(in the rows, 128 means zero)
First come named moves, each a turn or a mirror, each shown by rows before and after it. For each pair of rows after them, which moves, in which order, take the first row to the second? The first pair is done for you.
B:
[146 136 108 135  90  99  96 179  90] |-> [135 112 120 133  83  92  70 157 104]
[133 115 136 105 125 143 122 142 133] |-> [134 119 134 104 125 144 126 147 130]
[ 96 124  96 145 139 134  97 154 140] |-> [ 99 129  93 144 140 136 102 159 137]
[132 134 131 153  86 129 122 149  92] |-> [122 119 139 151  82 122 106 132 101]
Y:
[ 79  92 109 150 119 121  54 134 155] |-> [ 93  82 121 150 124 111  64 102 165]
[141 133 160 107  99 132 157 135 103] |-> [142 131 162 108 100 130 158 132 103]
[125 108 149 114 117 116 111 123 136] |-> [117 115 142 115 112 122 106 144 128]
U:
[123 124 116 116 125 137 121 157 135] |-> [147 116 117 135 115 109 121 131 138]
[166 128  74 135 135  60 114 144 165] |-> [117 153  66 186 130 125 128 175 107]
[147 145  98 131 177 103 123 154 144] |-> [149 145  96 167 164 102 130 145 125]
[117  98  99 157 138 103  84 117 141] |-> [ 91 111  96 153 144 136  87 140 129]
K:
[175 170  60 189 101  78 122 132  95] |-> [160 163  53 208 121  88 123 114 105]
[138 152  95 169 143 125 167 130 112] |-> [134 109 118 173 107  91 117 101 125]
[104  90 127 130 135 123  89 116 150] |-> [139 132 128  87 118 125 122 177 121]

(two moves a pair)
[131 158  74 150 151 136 159 182 127] |-> [151 103 114 148 161 100 152  77 175] => Y, B
[141 147 120 123 131 142 146 136 121] |-> [136 143 113 146 137 139 144 123 125] => K, B
[126 155 102 146 108 130 131 171 101] |-> [110  99 135 140  99 109  86 109 137] => B, Y
[110 122 147  92 118 145 118 103 141] |-> [105 130 141  99 133 155 129 100 145] => K, K
[140 121 109 188 116 113 120 103 127] |-> [141 139 104 171  96 120 116 152 105] => Y, K
[110 112 126 120 105 111 105 150 101] |-> [ 94 113 137 132 120 141 123 133  90] => Y, U
[136 157  96 126 118 112 108 170 139] |-> [132 154  84 159 142 117 121 141 146] => U, K
[182 143 137 108 131  96 157 110 134] |-> [154 155 141 147 135 139 179 106 101] => U, Y
[116 128 126 148 137 151 141  94 124] |-> [129 122 128 141 137 133 139  84 137] => U, U
[ 97 103 140 129 113 130 140  94 177] |-> [ 83 108 138 120 120 145 140 108 173] => U, U
[106 110 105 153 132 134  93 150 136] |-> [142 103 118 157 150 116 127 100 151] => B, Y
[148 117 139 108 113 110 129 104 149] |-> [135 116 129 125 136 124 136  89 159] => K, K
[108 116 111 132 134 124 105 142 136] |-> [134 134 111 121 124 117 124 160 124] => U, K
[139 128 144 121 112 117 121 123 124] |-> [128 137 128 142 143 137 138 115 127] => B, K
[114 146 110  94 153 128 141 165 111] |-> [106 128 126  76 148 126 125 155 121] => B, K
[144 141 127  99 123 126 134 158 114] |-> [124 139 122 102 154 148 143 143 127] => B, K
[ 81  80 142 103 110 129  98 127 150] |-> [171 102 137 121  90  75 147 116 131] => K, U
[ 85 114 112 150 170 152 117 101 139] |-> [129 151  92 136 185 141 158 133 135] => U, B
[105 161 158  77 157 175 131  87 115] |-> [104 165 155 126 141 180 140  76  87] => U, U
[116 119 142 163 112 136 125 137 141] |-> [117 127 141 118 124 142 126 157 155] => U, K
[105 113 118 160 137 142 111 107 154] |-> [119 147 102 143 153 156 142 145 146] => U, B
[204 139 137  97 106  73 151 135 132] |-> [ 98 115 123 215 132 145 129  88 110] => U, K
[ 93 129 114 161 176 163 161 130 101] |-> [141 121 115  93 192 116 159 126 154] => U, B
[179 133 138 115 125  88 172 135 143] |-> [169 109 144 129 116  74 146 111 155] => K, K
[129  84 127 141 129 126  91 114 147] |-> [122  91 119 141 122 130  83 138 139] => Y, U
[ 92 129 113 116 138 141  83 154 123] |-> [ 98 128 111 160 122 136  90 140 103] => U, U
[142 150 116 130 160 125 155 129 164] |-> [116 137 114 130 114 116  99 168 150] => K, Y
[ 90  99 130 131 109 137  38 212 119] |-> [ 72  91 163 203 135 189  97 124  88] => Y, U
[123 143  91 184 104 133 120 161  95] |-> [ 83 110 111 108 121 140  72 158 147] => B, U
[ 82 108 148 148  85 152  73 129 108] |-> [170 123 145  67 104  90 105 135 156] => K, U
[ 94 127 113 109 151 130 113 177 155] |-> [108  99 135 115 152 107 109 119 177] => K, Y
[136 107 123 172 118 117 130 111 141] |-> [138 137 125 117 112 141 144 173 122] => K, U
[ 87 104 118 125 129 146 111 105 134] |-> [137 109 145  89 106 118 131 102 131] => K, Y
[103 145 127 111 137 159 104 165 132] |-> [138 137 115 126 107 109  87 166 135] => U, Y
[149 119 133 142 145 131 137  99 131] |-> [116 116 120 152 126 137 101 129 123] => Y, K
[121 127  95 139 142 112 135 150 146] |-> [129 122  98 146 140 103 140 135 148] => U, Y
[118 160 111 115 170 141 136 116 163] |-> [108 168 108 144 163 156 142 117 139] => U, U
[134 123 132 133 121 121 116 122 140] |-> [128 122 136 142 125 133 122 114 134] => U, Y
[137 138 102 102 152 119 139 141 152] |-> [152 126 109 155 113  97 131 118 128] => U, K
[ 78 135 127 147 161 191 137 112 107] |-> [ 96 134 131 149 171 184 153  90 113] => Y, B
[104 113 149 122 142 152 132  95 137] |-> [138 137 155  93 109 140 145 140 112] => K, B
[128 103 161 167  82 130 117 107 122] |-> [127 136 141 167  81 146 132 156  98] => Y, B
[ 84 111 134 116 126 165 108 141 134] |-> [ 87 122 130 111 131 169 119 151 131] => K, K
[127 110 104 142  93 113 117 134 110] |-> [118 121 101 102 110 128 119 160 122] => B, U
[129 132 158 112 121 148 138 135 109] |-> [127 112 155 114 143 137 130 104 140] => K, U
[199 118 141  97 125  84 163  92 149] |-> [ 82 120  77 178 179 155 121 116 153] => Y, K
[100 107 146 107 126 127 100  97 122] |-> [137 130 151  81 134 126 144 107 115] => K, Y
[ 99 127 113 154 161 133 110 138 154] |-> [104 127 113 172 155 128 112 129 146] => U, U
[185 111 154 114  94  91 150  84 116] |-> [ 85  98 170 122  95 167 112  99  95] => U, B
[ 79 116 113 147 150 155 105 119 141] |-> [128 113 137 127  79 105  91 139 116] => K, U
[120 132 105  73 105 120  87 177 123] |-> [ 79 121  88 111 167 153  98 128 151] => K, B
[190 148 118 120 116  95 150 131 133] |-> [164 165 105 127 110 120 143 172 111] => Y, U
[134 127 136 173 142 118  65  70 164] |-> [124 175 114 145 110 142  60 183 116] => Y, K
[114 108 138 112 140 111 100 139 119] |-> [110 113 137 105 153 121 110 139 119] => K, B
[118 120 123 176 170 131 145  67 149] |-> [ 79 139 115 138 184 173 138 122 146] => U, Y
[120 181 135 176 113 147 124 185  81] |-> [116 182 153 132 112 157 125 195  86] => B, K
[111 108 138 123 104 143  89 106 114] |-> [133 153 115 118 119 160 133 151  93] => U, B
[119 114 157 162 145 162 170 105  94] |-> [138 102 154  68 162 128 143 126 156] => Y, U
[ 74 110 125  96 182 144  98 111 185] |-> [127 109 158  45 122 101  93 131 168] => K, Y
[151 157 151 150  83 162 180 126  57] |-> [ 80 112 181  75  97 186 112 116 111] => B, U
[131 146 121 143 138 136 148 144 117] |-> [129 121 125 127 151 115 126 116 156] => U, K
[127  85  93 138 150  91  90 109 144] |-> [ 96 114  81 170 150 140 110 141 100] => U, B
[149 120 145 145 126 121 185  66 123] |-> [ 80 106 157 109 140 168 151  86 133] => U, B
[114 108 128 148 139 131 112 100 132] |-> [141 122 143 108 103 118 114 139 114] => K, B
[120 119 139 118 100 115 118 112 128] |-> [111 132 115 151 135 134 141 106 128] => B, K
[116 146 121 174 141 124 134 130 121] |-> [132 159 125 156 128 121 141 153 110] => K, K
[180 148 156  81  87 103 136 168 125] |-> [159 128 164  77  75 102 104 163 133] => B, Y
[128 138  84 109 112 103  98 199 135] |-> [136 154  59 169 151 114 140 164 132] => U, K
[ 62 111 159 194  87 190 149 132  63] |-> [111  78 199 177  72 143 153  61  88] => K, Y
[ 84 129 168 103 153 130  93 121 154] |-> [ 69 138 165 140 145 153 101 127 123] => U, U
[149 130  98 146 113  74 100 165 125] |-> [129 116  94 170 133  80  91 136 139] => K, K
[119 148 100 142 141 122 117 124 161] |-> [118 152 110 154 101 122 109 143 128] => K, U
[113 147  93 179 168 140 120 136 151] |-> [103 127 104 154 170 131  98 123 175] => B, U
[114 139 149 116 127 137 123 166 132] |-> [155 141 146 136 119 102 137 148 133] => U, B
[111 100 155  80  99 121  86 126 138] |-> [141 150 127 154  88 135 146 150  73] => U, B
[138 114 155 132  95 118 134  65 123] |-> [131 112 157  80 114 122 127  83 149] => U, U
[145 169 120  93 120  92 151 189 107] |-> [116 145  98 183 176 103 159 102 132] => U, K
[161 148  86 149 105 110 111 168 109] |-> [150 122  91 163  98  97  86 142 122] => K, K
[158 126 129 131 123 110 148 144 149] |-> [136 107 135 128 113 109 119 138 159] => Y, B
[125 159 105 132 127 140 145 175 113] |-> [154 125 135 133 142 109 158  88 148] => Y, B
[121  93 173 144  93 118 113  85 108] |-> [162 146 150 151 115 129 177 113  84] => B, Y
[169 106 129 116  79  70  73 123 144] |-> [169 148 102 118  79  93  96 186 113] => Y, B
[151 161  90 147 155 149 148 122 137] |-> [176 164 107 116 114 127 138 153 121] => K, K
[114 123 119 125 115 135  89 173 143] |-> [153 114 112 136 127  97 103 133 166] => K, U
[101 116 163 100 114 130  98 161 121] |-> [125 112 158 133  94 102  95 148 114] => U, Y
[144 109 151 149 137 142 191  58 113] |-> [162 132 150 127 129 143 211  89  96] => K, K
[ 93 119  82 135 154 111 135 141 153] |-> [106 123  81 135 160 107 151 131 154] => Y, B
[129 108 137 140 148 129 132  89  97] |-> [141 106 143 135 125 115 125  99  90] => B, K
[174 141 149 113  85 112 145 123 112] |-> [ 97 130 131 164 139 170 138  90 126] => U, K
[117 141 122  77 153 131 123 176 159] |-> [119 122 134  75 127 113  97 168 163] => K, K
[103 142  66 161 158 146 117 160 142] |-> [100 101  92 159 157 126  94 102 172] => B, Y
[145 125 118 130 110 107  97 148 140] |-> [121 113 118 134 137 122  93 122 159] => K, B
[118 103 100 176 101  82  87 104 154] |-> [168 144  86 182 127  84 156 111 138] => B, Y
[ 71 122 168 134 148 190 142 103 109] |-> [ 88  96 191 123  91 147 100 104 105] => B, K
[ 78 128 164 133 151 158  91 119 110] |-> [149 160 164  72 144 125 132 154 113] => U, K
[148 133 150  71 104 120 129 153 125] |-> [153 121 156 138  76 107 125 117  99] => U, B
[ 97 186 119 132 170 152 161 176 107] |-> [122 164 147 140 189 139 189  92 130] => Y, U
[130 140 109 148 134 126 122 132 129] |-> [139 139 119 127 116 118 115 143 123] => B, K
[ 97 130  86 170 141 123  86 120 143] |-> [123 143  79 120 160 111  98 140 168] => B, U
[115 121 117 192 116 139 129  86 118] |-> [144 105 123 148 124  99 118  71 160] => U, U
[117 132 138 154 124 145 163  97 119] |-> [123 129 134  82 136 125 139 125 161] => Y, U
[115 165 122 169 110 123 121 169 106] |-> [114 150 129 168  94 109 102 161 109] => K, K
[134 139  88 108 181 135 157 175 145] |-> [137  93 119 107 183 111 137 104 179] => Y, B
[143 143  88 183 109 123 102 175 143] |-> [131 139  87 135 132 129  94 186 172] => K, U
[109 145  75 183 168 120 122 125 141] |-> [130 121 107 107 118  75  73 144 160] => U, K
[ 97 137 134 105  91 151 105 173 101] |-> [138 106 146 102  78  93  89 127 134] => B, U
[106 136 173 148  90 138 127 130  80] |-> [123 129 168  63 145 119 130 126 153] => K, U
[158 138 163 122 120 122 167 106 125] |-> [115 143 154 127 145 164 166 116 124] => K, U
[149 151 114 148  96  99 121 146 110] |-> [ 90 140 101 154 152 140 109 126 142] => U, K
[154  85 196 149 116 133 144  77 117] |-> [161  92 206 117 109 138 149  94 113] => K, B
[ 71 119 124 150 134 144 101 133 133] |-> [ 90 112 125 176 122 125 103 114 130] => U, U
[119 136 102  66 170 126 113 166 179] |-> [134 116 119  64 162 105 107 130 193] => Y, K
[143 109 150 101 102 127 145 116 130] |-> [123 114 144  99  93 137 129 146 121] => Y, B
[121 150 111 138 127 171 164 133 122] |-> [146 141 117 163 113 140 166 106 123] => U, U
[113 151 160  46  89 122 121 164 105] |-> [132 125 182  47  97 100 127 103 129] => B, Y
[105 148 134  89 149 166 150 171 127] |-> [109 156 113 130 160 168 163 168 121] => K, B
[145 126 157 148  96 129 146 117  92] |-> [115 117 165  84 117 151 125 138 123] => U, B
[112 133 103 107 130 128 103 167 148] |-> [157 134 123  88 134 111 136 137 156] => Y, K
[119 127 141 132 184 165 159  90 139] |-> [164 113 132 106 163 100 132  94 172] => Y, U
[111 147 126 146 137 184 142 124  81] |-> [128 125 146 146 145 167 148  72 103] => Y, B
[ 97 133 103  90 151 115 122 141 152] |-> [ 80 144  98 130 143 140 129 148 119] => U, U
[161 151 124  84 122 115 127 139 180] |-> [150 130 129  97 121 106 107 116 192] => K, K
[111 126 133 117 132 140 125 131 115] |-> [137 134 129 111 139 126 141 128 121] => U, K
[151 133 111 123 121 105 132 135 120] |-> [151 128 123 129 132 111 146 109 122] => U, Y
[125  72 151 192  97  96  86  54 138] |-> [ 74  78 172 138 156 169 111  53 155] => U, Y
[ 83 125 126  67 152 140  91 154 167] |-> [121 110 136 199 115 111 122  64 118] => Y, U
[139 121 127 120 110 101  94 140 127] |-> [115 133 124 148 110 132 105 146 100] => Y, U
[ 99 131 102 137  92 153 100 183 110] |-> [160 139  94 100 102 101 119 182 141] => U, B
[112 111 101  99 133  98  72 149 181] |-> [173 145  78 164 119  75 124 149 138] => B, U
[156 117  75 160  94  82  98 173 133] |-> [164  96  92 160 100  65  96 127 152] => B, Y
[136 113 161 118  74 120 107 102 132] |-> [122 117 162  87  86 132 104 118 144] => U, U
[169 162 137 129  89 111 131 158 121] |-> [117 133 126 177 150 138 120  89 161] => K, B
[172 137  57 171 147 103 129 136 142] |-> [132 119  58 167 127 110  80 155 141] => B, Y
[126 104 117 126 123 140 129 147 102] |-> [123 102 128 123 138 150 140 129 109] => Y, U
[113  95 143 122 114 133  68 139 167] |-> [ 95 109 122 144 162 164  98 132 173] => K, K
[129 124 131 170 111 133 144  97 107] |-> [ 97 129 135  90 144 160 129 132 139] => U, B
[152 100 189  96 153 125 170   9 139] |-> [143 154 189 128 101 175 203  88  40] => K, U
[ 57  98 144 131 135 147  70 118 139] |-> [ 95 127 157  76  98 140  87 177 109] => K, B
[175 139 140 104 145 110 167 122 150] |-> [117  97 153  98 115 111  88 129 162] => Y, B
[146 128 105 122 154  89 128 118 151] |-> [126 148 103 167 134 124 142 140 101] => K, U
[ 92 131 138 167 108 166 123 130  81] |-> [121 106 165 162 103 135 126  75 101] => K, Y
[ 90  85 192 111  46 113 114  98  93] |-> [167 128 163  41 126  88 191 104 144] => K, U
[112 108 132  96 111 120  82 144 143] |-> [143 145 111 159  98 123 128 157  94] => U, B
[126 138 106 148 153 107 110 112 129] |-> [105 138 106 138 159 125 104 121 130] => U, B
[164 129 152 110 101  69 140 113  83] |-> [133 116 152 106  82  75 101 130  85] => Y, B
[119 132  79 137  95 110  90 164 157] |-> [169 158  78 143 120 102 152 140 155] => Y, B
[129 173  64 140 171 128 149 177 135] |-> [156 159  92 104 106  90 118 199 121] => K, K
[154 152  98 178 104 109 129 150 105] |-> [174 147 108 177 114 100 148 117 115] => Y, K
[171 174 124 156  92 100 165 161  84] |-> [106 101 166  71 103  99  76 126 160] => U, B
[117  81 102 126 140 101 101  97 156] |-> [141  97 120  75 109  94 107 139 138] => K, B
[118 114 136 148 131 117 114  94 139] |-> [143 145 140 119 105 120 136 145 104] => K, U
[ 91 123  98 146 143 160  93 133 141] |-> [158 140 107  88 116 117 111 163 139] => U, K
[110 136 115 125 120 107 105 159 128] |-> [122 151 103 137 142 113 132 153 127] => U, K
[118 144 163  97  81 131 119 145  93] |-> [ 92 113 162 128  93 125  93 101 117] => K, K
[ 96  97 145 118 152 109 109 102 143] |-> [ 79 112 134 156 135 129 109 125 106] => U, Y
[119 136 120  90 122 154 124 149 143] |-> [130 111 120 145 117 123 117  89 153] => K, U
[124 109 148 103 122 118 101 133 147] |-> [103 119 143 109 125 147 106 150 131] => U, U
[106 121 124 172  95 111  93 114 122] |-> [117 143 106 187 108 119 117 129 110] => B, K
[ 98 112 176  78 114 161 115 113 145] |-> [137 101 175 131  83 116 114  77 135] => Y, U
[142 154 116 114 179 141 187 135 145] |-> [142 104 139 138 153 100 146  68 169] => U, B
[170 145 141 160 125 122 169  91 124] |-> [ 94 109 163 107 138 161 114  93 155] => U, B
[122 104 138 142 145 148 125 102  98] |-> [132 123 127 105 166 154 140 133 108] => U, B
[121 148 144  76 132 153 137 162 123] |-> [ 99 134 148  82 153 163 131 135 140] => B, K
